In the data rows, the value 128 means zero.
Here are some numbered points:
{109, 135, 122, 146,  93, 142, 103, 166, 137, 152, 150, 130} 0
{117,  96, 136, 141, 118, 104, 152,  92, 141, 146, 137, 146} 1
{111, 105, 122, 110,  86, 105,  77, 149, 109, 110, 114, 105} 2
{141, 124, 144, 127, 122,  94, 155,  97, 129, 125, 128, 155} 3
{147, 122, 134, 122, 116, 106, 146, 134, 118, 111, 125, 119} 4
{152, 139, 125, 101, 150, 114, 143,  83, 136, 118, 118, 131} 5
{ 71, 103, 127, 139,  97, 183,  56, 170, 129, 136,  58, 131} 6
{146, 150, 150, 161,  97, 175, 117, 188, 152, 163, 132, 184} 7
{145, 119, 123, 106, 153, 116, 128,  94, 120, 110, 126, 112} 8
{139, 147, 140, 119, 155, 121, 146,  90, 132, 124, 125, 115} 9
{184, 157, 114, 115, 151,  93, 182, 157, 105, 112, 139, 132} 10
{129, 124, 110, 100, 114, 124, 117, 158, 102,  97, 119, 100} 11
{145, 112, 129, 117, 135, 108, 155, 110, 133, 119, 135, 130} 12
New points follow, each followed by the numbers of its two nearest points above, nearest first.
{137, 140, 139, 120, 143, 137, 138, 102, 136, 130, 131, 117} 9 5
{ 43,  95, 115, 127, 101, 195,  36, 179, 122, 126,   3, 102} 6 2
{103, 159,  91, 137,  34, 141,  73, 108, 133, 169, 170, 186} 0 7
{ 92, 115, 125, 167, 129, 117, 190, 131, 134, 148, 128, 112} 1 12
{143, 126, 141, 128, 125, 108, 150, 108, 129, 124, 129, 152} 3 12
{117, 158, 117, 133, 106, 150, 132, 113, 107, 148, 153, 125} 0 9
{117, 102, 149, 141, 110, 115,  82, 130, 135, 128, 111, 111} 2 4
{117, 145, 130, 139,  95, 146,  89, 135, 137, 134, 155, 142} 0 2
{128, 132, 138, 145,  92, 139,  91, 156, 157, 168, 167, 149} 0 7
{134, 170, 101, 126, 103, 149, 112, 124, 117, 119, 151, 144} 0 4
{ 99, 119, 192, 168, 146, 117, 145, 104, 133, 162, 137, 126} 1 3
{111,  89, 155, 142, 121, 144, 121, 107, 158, 157, 141, 135} 1 12
{127, 112, 123, 114, 111,  89,  77, 139, 120, 123, 117, 111} 2 11
{111, 105, 136, 144, 101, 101,  90, 140, 134, 131, 109, 131} 2 0
{ 75, 105, 128, 129, 112, 181,  67, 158, 129, 130,  53, 106} 6 2
{102, 104, 100,  92, 127,  86,  85, 123, 135, 138, 103, 112} 2 11
{146, 122, 131, 115, 119, 110, 138, 135, 119, 112, 120, 117} 4 12
